Families of rows that turns and mirrors carry onto each other, the same ones carrying the whole set onto itself: the rest of each named row's family, in list order
7 families of 4 rows
j600: [-20 -16 -11 -11  17  10   7   4  -1]
j630: [  1   2 -11  -6  -7  12   5  32   2]
j845: [ -6 -18  -6  -6  17   4  10  20   4]
j616: [ -3  24 -20  13  -7 -20  -2  -9 -12]
j270: [  2  14 -21  11  27  -8  -7 -19  -9]
j708: [  6  22 -17   7   8 -17  -9 -15 -17]
j621: [ -4  32 -21  14 -11  -9   0   5  -5]
j941: [ 12  26 -26  11  17 -14 -15  -4 -15]
j305: [ -6 -10 -14 -11   3  20  -2  24  -7]
j204: [  3  -1 -10  -6  -2  10   7  33  -5]
j761: [-17  27 -22  13   4 -19   1  -5  -8]
j285: [-12 -19  -9  -7  27   9   0   4  -2]
j771: [  0  24 -17  16 -10 -11   4 -11  -9]
j66: [ -5  32 -22  14  -7 -11   8   4 -12]
j909: [  6  17 -25  11  24  -9  -3 -14 -18]
j296: [ 13  18 -20   8  21  -7 -14 -14 -18]
j942: [-11 -20 -11  -6  24  10   7  10  -7]
j450: [-22 -14 -14  -9  13   6   7  18  -1]
j848: [ -7  31 -26  14  -2  -5  -5  -9 -16]
j452: [  5 -11 -17 -16   0   9   5  23   2]
j304: [  7 -10 -11 -12  -3  16  10  18   1]
j661: [ 15  -1 -12 -10   0   9   3  31   1]
j780: [-11  27 -18  14  -7 -16   6  -3  -4]
j759: [-11 -16 -11 -19  13   7   8  12  -1]
j555: [ -6 -17  -8 -13  11  14   9   4   0]
j91: [  6  -7 -14 -12  11   9  -2  30  -3]
j626: [ 10  19 -17  11   9  -9  -4 -22 -14]
j360: [  7  24 -18  17  16 -19   0 -10  -8]

The rest of the family of j759: j616, j708, j452
The rest of the family of j304: j771, j555, j626
The rest of the family of j204: j66, j909, j942
The rest of the family of j270: j630, j621, j285

Families of rows that turns and mirrors carry onto each other, the same ones carrying the whole set onto itself: the rest of each named row's family, in list order
4 families of 8 rows
j156: [ 14 -12   7 -10  -9 -18   2  -2  12 -20   5  23]
j494: [-18  -3 -21 -16  13  15 -38  13  19  -5  -1  20]
j861: [  1 -21  12   1  -6   1   7  -9  25  -6  17   6]
j286: [  0 -25  19   1  -4  -5   3  -9  15  -4  15   8]
j599: [  7 -42  15 -16  11   6  -5   8  29 -12  -3  21]
j853: [ 10 -40  16  -3   3  -3 -12   4  27 -13   8  20]
j653: [ -2 -19  14 -10  -4   7   5  -7  27  -5  20   4]
j849: [  9   6 -27 -12  21   3 -23 -15  13  12   7  12]
j751: [ 13 -20   6  -1 -11 -13  -2   2  13 -21  10  27]
j884: [ 13 -40  14  -5  10   5  -8  -1  32 -12   0  29]
j895: [-10  -3 -27 -15  26  10 -32  11  22  -6  -6  21]
j491: [  8   6 -24 -12  11   6 -28 -16   7  10   9  15]
j193: [ -4  -2 -13   2  35  17 -23 -12  30   5 -10  15]
j16: [-10   3 -28 -14  24   5 -12  -4   2   1 -16  22]
j448: [ -2  -6  -5 -10  42  13 -16 -13  27   6 -16  23]
j451: [  6 -42  18 -10  12   0  -6   8  27 -11   5  16]
j329: [ -7  -2 -15 -10  36  12 -19 -11  25   8 -15  11]
j862: [ -5  -3 -32  -9  18   8 -17  -3  -4  -1 -16  27]
j893: [ 18  -9   6 -12  -9 -10   7  -6  18 -18   1  26]
j176: [ -6 -25  11 -22 -15  -6 -18   4   8 -20  -7  12]
j406: [ 16 -18   2  -5  -9  -8   2  -4  14 -21   0  38]
j348: [ -2   0 -22 -17  24   4  -6  -8  -1  -1 -18  34]
j624: [  5   2 -35 -14  19   8 -21  -8  19   9   5  14]
j918: [ -6 -31  12 -12 -12  -8 -16   5  10 -22  -9  12]
j131: [-13 -22  20 -17  -8  -7 -22   7   7 -13   0  11]
j905: [ -7 -27  21  -6  -6 -12 -13   3   8 -19  -3  14]
j720: [ -4 -15  17  -9  -7  -1  -1  -9  15   3  22   5]
j300: [  3   1  -5   0  35  19 -21 -16  27   6  -8  21]
j647: [-17  -6 -12 -12  27  19 -37  11  16  -6   3  21]
j606: [ -2  -6 -23 -11  20  11 -17  -1  -7  -1 -17  35]
j815: [-15  -5 -18 -13  32  11 -33  14  13  -6  -3  22]
j200: [  2   2 -28 -14   7  11 -26 -11  20  13  13  11]

The rest of the family of j918: j156, j861, j849, j193, j451, j862, j815
The rest of the family of j176: j599, j653, j491, j893, j300, j647, j606
The rest of the family of j853: j286, j751, j895, j16, j329, j624, j905

Families of rows that turns and mirrors carry onto each other, the same ones carrying the whole set onto itself: the rest of each named row's family, in list order
5 families of 5 rows
j501: [ 26  14 -31   1   0 -16 -25  -4  -6   7  20   8   3 -10  -4  25   4 -20
 -18  -8 -11  -4   1  15   6]
j371: [  3  -3  11 -10   2  16  18 -15   1   1  -1 -17  11   5   4  -6  -3  23
  -6   8  -1  16  -8 -11 -11]
j284: [ -5   6  13  -2  19 -19  15   0  28  -9  -3  -9  -9   0 -16 -13  -4  -9
  -5  -7  18   8   1 -15   2]
j444: [  9 -11   3 -12 -10  -7  14 -12   0   2  -7 -35   9   8  16   5  -8   9
  -1  10  -8   5  -3  -5   0]
j64: [ 31  10 -28   3  -6  -5 -15   3 -14   8  22  24  -7  -4 -13   7  17 -19
  -7 -18  -7   3 -10  15  -5]
j558: [  2  39  -7   9  27  -5 -11  -7   2  -3  21  18   1  -6 -15   9   1  -6
 -30 -16   4   2  -4   9  -6]
j516: [  5  29  -6  10  17 -20  -3  -4   3  -9  13  18 -14   0 -16   2  10 -21
 -10 -29  16  -1 -14  14  -6]
j911: [  6  19 -13   0   7  -8 -31  24   5   8  11  14  -1  11 -14  10   7 -28
 -19 -16 -19 -16   7   9 -15]
j672: [ -6  13  10  -2  18 -21  14 -18  21 -10  -8 -23  -1   5   5   7 -10  -1
 -11  -4  15   1 -11  -2   0]
j395: [ -1 -23   8 -18 -14  10  -6   9   5   3 -12 -16   6  15   1   0  12  -5
  10   1 -12  -2   4  -8 -19]
j610: [ 34  -9 -19  -8 -24   6   3   6 -20  17  12  -1   1  10   2  -4   8   0
   1  -1 -23   9  -9   3  -8]
j420: [ 28  -9 -23 -11 -21  -3 -10  -4 -17  12  11 -16  11  -1  10  17   1  -3
  -5   6 -23   1   4   5   3]
j726: [  6  28 -11   6  24 -27 -11 -14  18  -6   9   3  -4  -7  -7  19  -2 -19
 -22 -14  13  -5  -8  11   4]
j308: [ 17  -7 -10 -11 -16  22  -4  -7 -25   7  15  -4  15  -3   3   6   8  13
  -3   4 -17  12   5  -1  -7]
j449: [ -7  22  16   3  15 -17  24  -6   6 -11  -2 -11 -11  15  -3 -12  -4  -3
  -5 -17  14   3 -15   1 -10]
j390: [ 11  -2   8  -7 -10  -1  28   1  -7   5  -3 -22  -2  22   8 -16  -5  10
   1   0  -9   9 -13  -6 -11]
j859: [ -7  -6  16  -9  12  -2   2   6  35   0 -16 -10  -2  17  -7  -6   4  -6
  -4  -1   4  -1 -10 -12 -20]
j281: [ -7  26  13   3  28  -1  14 -15  17  -6   4  -4   3   4  -7  -4  -7  11
 -23  -4  12   9 -13  -4  -9]
j387: [ 20 -12 -13 -12 -23  -1  -2  17 -19   9  13 -12   3   1  -5  -6   2  -8
   3   1 -24   5  21  -8   5]
j434: [  8  -7  -9 -12 -17   6 -26  20 -13   8   5  -1   6  11  -4   8  14 -17
   1  -8 -27 -10  14   5 -16]
j164: [  9  22 -10   7  23 -25  -8   9  22  -1  15  16 -11  -8 -26  -4   1 -25
 -19 -15   8   1   4  -3   6]
j662: [  1 -16  12 -13  -9  -5  19   5   2  -3  -4 -26  -1   5  -4 -15  -3   1
   8   2  -2  11  12 -18   1]
j803: [ 25  11 -26  -1  -4 -13 -19  20  -7  11  25  14  -3  -7 -19   1   5 -24
 -14 -10 -18   0  16   1   7]
j117: [ -3  21   3   2  25 -14 -13  14  35   3  -2   9  -6  15 -16   1   2 -20
 -21 -12   0 -11  -8  -1 -17]
j785: [ 16  19 -20   0  -1  10 -21  -2 -25   5  28  17   9 -10  -9  14  10  -4
 -17 -10 -14   3   7  12  -4]

The rest of the family of j284: j387, j164, j662, j803
The rest of the family of j395: j911, j859, j434, j117
The rest of the family of j390: j64, j516, j610, j449

